R: several groups of rows, each row roughly a mix of its group's hidden directions; some rows fit no group
R (83 x 10)
.26	.28	.08	-.01	.07	-.07	.28	-.20	-.29	.01
-.08	-.15	-.43	-.12	.02	-.20	-.22	-.11	.01	.17
.12	-.10	.08	.09	-.35	.13	.23	-.04	.36	.00
.08	.18	.23	-.06	-.23	-.24	-.31	.17	.05	-.16
-.08	-.15	-.02	-.31	-.32	.05	-.07	.25	-.24	.03
.13	.01	.23	-.05	.25	.05	.30	-.26	-.24	-.08
.06	.25	.12	.07	.42	-.02	.19	-.18	-.15	-.03
-.05	-.05	-.41	-.11	.09	-.15	-.32	-.07	.10	.17
.10	-.03	-.16	-.22	-.17	.16	.34	-.11	.29	.10
.09	-.13	-.20	-.19	-.06	-.43	-.25	-.01	-.06	.05
-.02	-.22	-.23	-.05	-.02	-.09	-.24	-.01	.35	.25
.05	-.07	-.05	-.02	.01	.13	.38	-.18	.38	.09
-.03	-.28	-.08	.08	.22	.25	.38	-.02	.02	.12
.02	-.14	.07	.18	-.18	.27	.22	-.03	.38	-.06
-.09	.16	-.30	-.07	.14	-.12	-.24	.25	.11	.24
-.11	-.05	.21	.23	.04	-.13	-.26	.18	-.29	-.21
-.09	.01	.04	-.08	.24	-.30	-.07	.00	-.42	-.10
-.07	.07	.07	-.02	.28	-.23	-.24	.15	-.36	-.01
.12	-.13	.11	.05	-.50	.03	.18	-.01	.13	-.13
.12	-.16	-.17	-.23	.09	-.33	-.31	-.09	.05	.13
.09	-.24	-.04	-.05	-.52	.03	-.05	.10	.03	-.04
.15	.15	.39	-.16	-.08	-.17	-.28	-.09	.00	-.10
.01	.06	.16	.03	.07	-.32	-.27	.14	-.36	-.02
-.14	-.26	-.22	-.06	.21	.18	.05	-.29	.06	.24
.12	.27	.00	-.04	-.20	-.34	-.23	.13	-.11	-.17
-.18	-.01	.02	.04	.18	-.19	-.13	-.06	-.43	-.24
.03	.00	-.24	-.19	-.09	.30	.24	-.11	.29	.10
-.03	.18	-.01	.01	.33	-.23	-.30	-.01	-.23	.14
-.02	-.03	-.35	-.05	-.02	-.23	-.33	.20	.15	.07
.15	.04	-.11	.14	.20	.07	.46	.11	-.18	-.05
.07	.00	.26	.20	-.32	.07	-.17	-.04	-.33	.01
-.17	.40	.20	-.04	-.03	.02	.04	-.02	-.35	-.07
.03	-.08	-.11	-.16	.08	.26	.33	.07	.33	.14
-.07	.39	.05	.04	-.24	-.06	-.33	.08	.05	-.14
-.05	-.50	.00	-.02	-.07	.08	-.09	-.02	.29	-.02
-.41	.24	.03	.05	.06	-.04	-.31	-.01	.13	.12
.01	-.03	-.15	.02	-.19	.27	.21	-.26	.34	.00
.01	-.09	-.43	-.06	.11	-.19	-.25	.12	.14	.13
.31	.01	.07	.19	-.32	-.02	.21	-.25	.03	-.11
.08	-.02	-.02	.14	-.27	.26	.10	-.10	.41	.06
.09	-.39	.07	.06	-.34	.13	.05	.02	.12	-.21
-.01	.06	.21	.14	.15	-.27	-.30	.20	-.26	.01
.13	-.05	.25	-.02	.20	.02	.26	-.39	-.13	-.03
-.11	.08	-.01	-.03	.30	-.24	-.19	-.03	-.38	-.05
-.08	-.27	-.16	-.15	-.33	.02	-.21	.26	.10	.07
.17	.08	.04	-.04	.38	-.09	.18	-.32	-.04	.16
-.03	-.39	-.03	.09	-.25	.07	-.13	-.01	.33	-.05
.16	-.06	-.04	-.11	-.24	.10	.33	-.11	.34	.11
.01	-.22	-.28	-.06	-.14	-.07	-.23	.15	.30	.19
-.03	.07	.09	-.01	.05	-.24	-.32	.18	-.39	-.05
.12	.27	.21	.08	.08	.02	.27	-.17	-.29	-.16
.28	-.35	-.20	-.02	-.27	.00	.05	.15	.13	-.02
-.10	-.13	-.39	-.10	.09	-.10	-.29	-.10	.14	.20
-.04	-.32	.02	-.02	-.34	.15	-.04	.26	.01	-.21
-.07	-.06	-.22	-.15	-.14	-.28	-.41	-.02	.07	.08
.05	.20	.37	.14	-.15	.10	.21	.14	-.11	-.23
.04	.02	.17	.11	-.04	.11	.47	-.03	-.25	-.12
-.12	-.14	-.35	-.06	.08	-.03	-.32	.01	.23	.19
-.05	-.12	-.25	-.13	-.06	-.25	-.38	.12	.17	.09
.02	.12	.17	.19	-.02	.20	.43	.07	-.17	-.14
.03	.04	-.21	-.05	-.20	.37	.05	-.12	.33	.07
.09	.03	-.12	.01	-.40	.27	-.02	-.12	.29	.04
-.06	.12	.00	-.05	.39	-.28	-.16	-.04	-.27	.09
.00	-.12	-.12	-.10	-.10	.24	.40	-.14	.28	-.04
.09	-.35	-.16	.08	.25	.00	-.04	.00	.36	.04
.07	.31	.11	-.08	-.19	.00	.16	.05	-.41	-.08
.16	.01	.04	.12	-.44	-.02	.07	-.25	.23	.01
-.01	.06	.26	-.06	.00	.13	.23	.03	-.39	-.24
.18	-.17	-.32	.15	-.04	-.06	-.10	.14	.37	.06
.00	-.25	-.20	-.07	.31	.12	.13	-.26	.01	.23
-.17	.15	-.24	.09	-.26	-.20	.29	.00	-.14	-.16
-.07	-.38	-.08	-.04	-.20	.00	-.21	-.04	.32	.11
.09	.15	.11	.05	-.10	-.14	-.44	.22	-.17	.11
.11	.31	.21	-.07	-.22	-.24	-.23	.00	-.11	-.17
-.07	.01	.29	-.07	-.03	.16	.20	.01	-.36	-.26
-.14	.05	.00	-.02	.27	-.04	-.30	.21	-.34	-.07
.01	-.22	-.14	-.22	-.06	-.33	-.33	-.07	.05	.11
.07	-.23	.11	-.09	.06	-.04	.35	-.28	-.26	.04
.03	-.24	-.32	-.17	.13	-.22	-.24	-.02	.11	.18
-.08	.33	-.13	.16	-.24	-.05	-.16	.30	.05	-.16
.06	-.32	.06	-.22	-.42	.07	.03	.04	-.13	-.02
.04	-.17	-.29	-.17	.05	-.31	-.31	.00	.08	.13
.09	.03	-.02	.15	-.29	.28	-.03	-.06	.40	.09
one row of each group, then the others: which group is each in?
.09	-.04	-.03	.06	-.26	.31	.13	.02	.40	.06 : (106)
.21	-.17	-.27	.05	-.35	-.07	-.08	.12	.23	.07 : (60)
.13	.20	.20	.15	.09	.18	.38	.00	-.18	-.14 : (52)

.04	-.13	-.05	-.03	-.15	.17	.40	-.14	.32	-.03 : (106)
.10	.36	.12	.04	-.20	-.18	-.18	.21	-.05	-.22 : (52)
.13	.00	-.06	.01	-.34	.10	.19	-.25	.33	.06 : (106)
-.14	.14	.23	-.20	-.07	-.05	-.01	-.37	-.20	.19 : (60)
-.08	-.20	-.06	.12	.16	.31	.40	-.07	-.03	.09 : (52)
.14	.25	.18	-.11	-.19	-.32	-.24	.00	-.12	-.15 : (52)
-.20	-.17	-.02	.03	-.33	.11	-.19	.31	.09	-.16 : (60)
-.17	.21	-.16	.10	-.30	-.08	-.28	.24	.10	-.10 : (52)
.15	-.17	-.31	-.09	.37	-.06	.09	-.15	-.02	.18 : (52)
